Rows are one point carried round by a steady rotation, each followed by how many steps it has turned.
The counts run from 0 to 439.
[117 119 110 122 136 144 139 112 126 151 149 109 113  77 126 126 111  81
 106 156 106 117 121 112 108 101 148 128 133 143 140 166 156 156 126 127
 106 108  92 110 118 115 184 122 180 185 132 126 179 158 119 123  94 120
 125 163 119  94 163 110 179 110 106 119 120  94 124  96 157 191  94 123
 115 134  37 146 119 144 150 131 134  84 114 113 151 107 125 141 154]  403
[100 120 116 121 115 128 124  97 131 152 151 116 102 115 116 151 103  68
 136 144 117 117 111  97 119 110 143 126 177 152 166 145 168 140 120 148
  95  87 112 117 152 108 169 112 165 160 131 111 190 159 115 121 105 116
 102 145  97  70 143 132 181 136 108 118 123  88 132  94 141 167  79 118
 133 139  61 158 110 160 157 147 139  65 114 103 156 112 116 163 131]  411
[130 116 106 123 144 137 140 113 112 120 130  90 124 121  93 132 153  95
 111 169 119 122 132  90 109 118 146 130 130 141 149 176 148 139 127 125
 123  93  81 118 110  93 186 110 158 179 102 127 176 135 102 120 113  92
 144 144 112 106 158 126 206 126 101 103 131 123 127  86 130 156 100 152
 125 133  43 131 119 122 163  93 145  80 124 117 121 123 134 177 115]  85
[124 151 123 105 133 143 130 126  97 125 149  95 145 177 103 147 135  87
 117 156 142  95 125  92 106 105 114 145 147 146 161 147 189 137 106 115
 117  84 123 149 139 117 169 126 152 166 129 143 206 133 133 123  99  83
 143 156 120  93 162 119 210 128 120  94 153 133 156 103 149 143  87 127
 141 140  57 147 134 170 153 122 158  85 118  95  98 112 131 160  85]  339
[114 130 103 122 137 142 121 106 128  96 146  79 129 130 136 124 108  79
 102 127 133  86 143 123 132  95 154 119 170 166 170 150 170 112 110 143
 137  83 121 130 113 116 190 107 153 144 141 134 177 140 121 119  93 102
 134 150 105 107 145 113 176 134 113  97 152  98 109  92 162 181  95 105
 141 135  52 126 139 114 163  96 147  71  86 115 117 103 116 146 106]  30
[118 142 109 109 136 156 132 126 121 129 171 107 119 132 106 139 108  81
 114 143 148 106 116 104 108 112 157 113 183 143 177 126 189 162 125 130
 119 107 127 134 151 123 175 121 152 172 119 122 195 153 115 119  93 108
 126 156 129 110 143 114 196  94 118 102 122 108 109  96 164 172  93 132
 134 131  64 138 117 162 142 120 148  65 112 103 143  88 113 174 126]  327
[126 129 101 118 117 142 124 104 147 139 151 109 123  96 144 149 112  98
 129 156  81  99 107  86 116 116 159 120 130 122 157 147 153 143 121 116
 122  77 115 118 111  94 192 128 148 158 116 131 167 139  96 123 111  97
 141 152 128  87 168 126 201 121 108 101 118 121 126  90 134 175  89 120
 127 145  35 113 112 146 143 118 167  73 107 127 133 127 137 145 104]  198
[123 125 114 137 130 131 136  95 118 132 154 105 134 120  99 168 116  81
 120 175  87  92 115  98 104 122 158  96 133 129 154 170 152 145 104 109
 118  71 115 114 122  85 186 119 165 166 101 149 155 139 118 124 118  88
 144 158 109  84 141 127 195 121 113  99 131 116 131  96 131 175  79 134
 140 146  37 115 127 129 139  94 154 100  92 121 133 125 159 133  98]  192
[137 152 110 108 144 127 120 124 110 111 126  81 111 147  79 131 140  90
 118 143 138 116 124 109 126 108 128 125 142 176 152 174 162 124 113 144
 121  96 110 157 127 145 167 120 153 174 151 130 201 138 122 126  91 103
 153 137 112  92 177 118 201 152 110 123 150 127 153  95 147 165  86 142
 131 132  48 124 115 118 168 123 149  75 122 113  97 127 131 163 122]  239
[117 134  89 129 145 139 137 105 100 121 149  95 137 113  84 161 129  79
 100 142 125 127 137  76 124 110 145 126 104 154 180 151 178 129  79 123
 120  72  83 151 136 105 181 106 134 126 134 147 155 144 121 131  97 101
 137 146 123  88 147 143 170 156 123 107 130 114 124 108 128 150 102 128
 158 157  60 137 123 111 155 106 154  77 129 117 117 104 167 154 126]  368
[120 148 125 122 142 123 157  92  92  89 144 108 122 131 121 162 130  71
 112 146 121 129 127 106 143  96 130 128 147 164 143 181 164 115 116 156
 119  71 124 158 129 119 156 113 174 167 136 146 175 130 132 115 104 105
 138 136 111  92 153 125 189 135 112 130 145 127 134 117 157 177  78 125
 133 146  34 128 139  93 173 132 140  87 110 105 121 134 148 128 123]  155
[104 148 132 105 131 142 120 115 136 132 148 117 114 115 112 159 106  83
 102 169 117 106  99  86 126  92 117 148 148 154 165 132 183 146 119 157
 115  79 129 132 160 105 139 107 166 174 158 122 192 162 127 110  94 120
 132 138 111  81 169 119 180 144 128 130 154 116 154 100 165 144  75 130
 113 124  66 138 115 158 141 149 163  75 129 100 142 131 123 151 122]  218
[110 119 101 117 133 134 153 115 106 112 165  94 116 108 144 138 109  64
 108 150 136 133 137 109 135  95 159 131 160 151 151 157 178 121 122 141
 118  86 116 140 140 106 187 116 173 169 118 121 167 145 113 123 107 122
 122 142  97 120 123 128 166 116  89  93 134 110  94  97 158 191 108 118
 136 153  43 135 121 107 157 119 139  75 114 108 138 106 142 165 139]  167
[116 131  97  89 150 127 148 128 103 126 152 101 125 120  95 124 159  76
 122 153 139 141 131  90 122 109 130 146 124 169 144 167 170 149 103 123
  98  92  78 161 135 127 170 123 172 164 135 122 193 156 118 127  92  93
 130 168 103  92 171 116 187 130 100 116 133 128 139 103 144 170  98 133
 138 143  51 140 126 132 164 125 119  83 146 112 129 118 151 157 142]  164
[ 88 152 119 125 150 136 132 129 122 117 141 121 144 126 108 144 112  67
 126 146 140 101 138  85 147 102 123 123 157 154 143 159 179 135 114 145
 104  75 142 154 147 114 149 109 165 150 189 134 195 126 148 117 104 102
 144 163 107  77 151 128 187 144 108 113 150  97 136 109 180 164  81 120
 130 142  59 138 122 112 157 153 136  87  84  93 131 129 130 131 133]  348
[ 81 120  96 124 146 133 127 104 125 129 149 105 107  92 108 110 138  76
 102 140 158 127 142  95 146 102 150 121 149 171 137 169 160 132 108 167
  95  73  96 119 108 104 167 110 174 158 154 123 161 151 120 102 106  93
 135 169 100  74 159 123 192 158 131 145 135 107 135 113 134 171  99 119
 146 151  67 155 112 130 164 122 122  77 121 118 153 122 136 145 139]  387
[109 131 113 108 139 145 109 113 123 138 128 100 131 122  81 123 139 102
 109 165 134  96 137  94 111 117 123 133 117 156 144 165 159 151 117 138
 111  91 100 122 117 104 180 123 167 167 133 140 188 152 123 118 104  96
 153 154 100  70 181 121 210 164 111 106 148 118 169  92 136 143  86 155
 123 138  57 150  93 159 149 135 139  76 124  96 118 131 141 158 106]  102
[120 153 114 113 131 129 125  91 125 121 153 120 108 122  89 148 139  88
 101 174 124 125 126  98 145 103 122 133 126 158 158 162 175 122 123 144
 122  78 123 149 153  97 146 114 166 168 137 113 179 161 123 105 108 120
 154 134 105  85 171 134 192 141  99 127 152 114 148  91 159 143  80 152
 102  92  66 132 113 126 164 126 141  69 116 122 124 131 148 164 118]  2
[ 97 113 105  99 144 158 129 117 124 146 173 121 118 101  94 137 134  78
 106 160 137 128 122  76 118 115 149 124 133 143 152 147 178 158 119 126
  90  96  89 123 147  95 179 111 163 164 123 113 164 163 121 110  96 113
 133 161 111  81 150 123 187 116 106 108 138 110 119  89 149 165  95 144
 133 143  80 136 100 162 147 121 127  78 126 102 158 101 154 169 145]  89
[122 136 124 106 130 140 107 119 139 115 140  97 140 119 122 159  94  95
 130 153 112  92 123  91 131 115 140 128 144 160 180 168 168 120 123 146
 131  95 131 153 150 135 191 116 145 153 164 143 203 127 118 134 114 118
 135 139 107  78 144 136 169 143 101  94 144 103 125  80 165 167  94 128
 118 157  57 123  94 142 155 142 162  65 104 102 119 126 115 174 118]  336
[115 141 101  90 118 146 117 130 134 141 147  99 143 133 100 154 125  95
 122 162 109 101  94  69 127 131 129 111 126 166 186 144 166 137 115 109
 105  94 104 162 147 121 180 116 132 143 152 140 179 124 107 123 104 104
 130 148 125  87 168 138 195 134  90  94 137 126 123  83 131 154  93 124
 108 145  58 110 115 136 149 131 169  76 113 132 123 124 141 159 119]  436
[136 158 108 127 140 140 131  99 127 112 127 118 116 108  98 162 119  88
 108 181  92 110 113 101 138 109 139 126 122 147 162 169 155 116 129 142
 141  67 126 147 141  94 166 113 160 178 146 132 184 141 112 108 120 104
 160 126 113  85 161 140 186 147 109 112 142 109 144  84 147 161  91 143
 109 114  40 119 101 114 154 131 157  70 109 118 115 149 146 161 109]  1
[104 117 131 106 122 134 138 113 118 142 161 101 117 105 140 149 147  78
 126 160 112 110 123  89 117 106 134 140 127 127 137 150 161 158 111 127
  91  79 108 129 127 102 171 116 196 163 121 125 187 163 131 117 115 101
 127 160 106  92 154 119 190 119 108  98 154 137 135 108 160 165  87 115
 146 163  53 151 125 172 155 139 140  85 133  84 151 117 156 139 126]  180
[104 147 102 112 123 151 130 108 129 158 166 113 102 146  96 120 145  91
 108 147 116 111 111  90 108  98 117 141 149 144 157 143 165 143 109 129
  95  73 109 125 139  83 165 109 164 171 114  93 189 155 117 108  96  92
 135 166 111 102 169 128 215 143 112 112 140 118 159 101 145 137  89 122
 113  96  70 155 128 146 151 128 150  81 126 116 125 115 133 153 105]  202
[ 98 134 111  94 128 158 108 112 139 139 152  95 123 126 113 141 109 100
 114 157 124 100  99  84 135 114 140 127 152 173 183 128 185 151 112 146
 114 101 107 135 137 111 180 104 130 147 138 131 169 132  94 116 103 104
 131 157 132  76 173 111 190 133 125  99 144 127 129  90 131 150  93 134
 121 147  70 127  99 161 145 109 166  61 138 109 143 109 124 175 121]  220
[106 154 111 109 118 128 134 114 117 130 162  92  99 132 144 132 130  73
 112 125 134 104 131 114 122  94 115 151 169 168 159 142 181 125 106 140
 106  76 125 145 125 119 153 120 158 149 141  99 188 151 134 122 100  85
 116 154 122 107 159 114 201 137 117 131 139 115 144 121 165 183  88  89
 144 132  46 166 133 134 172 146 146  85 120 109 112 121 120 143 127]  42
[ 96 117 105 106 116 126 138 107 116 130 164  80 116 136 141 150 126  85
 117 144 118 114 103  72 131 109 144 148 153 172 169 142 180 125 100 151
 111  83 107 135 131 110 187  98 135 137 106 132 164 125 102 121 115  97
 105 137 108 105 144 139 197 131 117 104 133 138 105 115 132 164  96 116
 147 163  56 139 138 136 163 113 158  77 146  99 142 108 123 155 119]  60
[134 147 101 118 147 143  96 104 111 104 130  95 125 136  63 147 122  82
 103 147 146  99 126 109 119 122 144 111 139 147 182 147 172 132  98 137
 141  79 111 125 141 107 185 121 137 154 126 157 170 150 124 125  98 104
 141 141 115  90 161 130 195 141 133 106 141 109 137  93 137 152  87 142
 153 152  68 124 111 156 148 104 158  77 121 102 114 105 137 178 101]  16
[111 149 102 118 133 149  98 107 116 117 158 100 126 130  75 155 108  73
  94 159 145 105 126 110 122 107 144 109 147 150 188 143 176 122  99 127
 133  90 113 126 154 110 179 123 141 137 132 146 165 160 126 118  97 119
 133 132 120  78 153 147 172 131 115 101 147 108 127  87 131 168  83 136
 135 140  70 118 115 158 140  93 150  71 121 103 121  97 148 184 104]  15
[105 118 120 122 129 144 151 100 111 136 158  95 128 143 130 144 147  85
 102 169 116 100 135  95 114  93 132 134 148 126 148 151 166 118 107 128
 110  62 120 115 118  82 192 107 181 161  89 124 159 149 129 122 112  81
 136 156  96 106 132 120 190 134 100  94 152 116 134  95 159 160  81 145
 140 132  54 141 150 140 147 108 132  90 102 103 129 110 148 151  87]  185
[108 117 116 121 141 134 148 120 121 116 153 112 124  88 138 140 116  81
 122 151 122 112 112  76 133 130 157 117 142 149 131 171 159 163 135 145
 109  70 105 119 106 103 181 116 168 171 139 128 167 124 110 104 113  96
 135 163 120  90 150 114 200 118 125 112 124 135 103 121 147 183  98 124
 132 168  34 119 110 118 169 118 138  80 126 116 168 118 132 142 153]  74
[109 130 105 126 131 135 148 107  96 130 178 106 130 137 102 137 160  71
 118 131 133 117 122  94 113 122 124 129 151 134 140 153 167 141 101 124
  89  54 111 147 116  95 160 106 158 140 117 125 161 147 132 114 100  62
 134 176 123  80 154 126 201 137 137 126 133 127 120 121 139 168  83 108
 158 141  45 145 136 137 163 120 128  96 109  87 130 126 164 128 123]  271
[119 143 108 119 134 137 129 120 127  97 151  89 134 110 153 139 113  93
 121 149 110  94 119  85 148 108 136 145 131 153 166 147 171 118 122 139
 140  67 121 166 123 109 183 110 159 163 151 126 169 123 106 119 106 108
 143 137 125 107 155 140 172 133  90 100 145 108  97 104 164 179 105 101
 128 142  37 123 121 106 174 129 167  67 112 122 101 123 144 139 125]  359
[115 124 116 111 137 133 103 111 139 132 144 121 109 105  95 131 109  93
 120 164 115 116  98  96 122 123 156  90 142 168 158 151 156 157 124 134
 123  95  95 114 119 112 183 127 147 166 154 129 172 144 108 108  95 109
 126 152 109  63 166 117 182 127 122 127 131 121 121  93 133 172  87 135
 125 146  51 114  88 146 141 117 144  68 129 117 157 122 132 160 139]  312
[128 148 130 121 143 147 138 126 102 109 138  91 165 153  96 142 120  89
 113 155 133  79 138  97 121 117 126 126 137 149 159 169 169 153 109 127
 124  78 122 145 115 123 168 112 148 162 144 151 186 118 139 125  99  78
 154 159 116  96 166 121 198 140 116 100 134 114 135  99 150 164  86 138
 140 157  43 117 139 122 148 109 161 103  82 103 104 113 126 131 100]  346
[110 123 117 120 127 133 152  97  95 114 173 108 104 114 136 164 131  58
 114 149 137 128 136  83 130 114 144 145 163 138 150 139 177 135 115 139
 108  80 131 132 139  90 172 120 179 165 112 108 181 160 130 111 112  97
 119 154 108 106 134 120 188 110 113 109 132 120 109 107 164 180  93 117
 155 161  55 163 116 135 166 135 123  80 128  94 156 107 142 154 138]  173
[122 149 111 120 157 152 123 121 123 102 145 109 115  95 102 134 102  75
  98 151 158 106 142 112 131 118 149 136 148 140 143 152 177 159 130 159
 139  89 137 124 123  98 160 117 163 183 152 130 186 145 121  98  92 105
 158 160 140  99 158 111 182 126 132 115 120  90 120  90 177 159 102 125
 140 123  52 140  89 145 153 125 143  78 127 104 142 121 122 149 145]  12
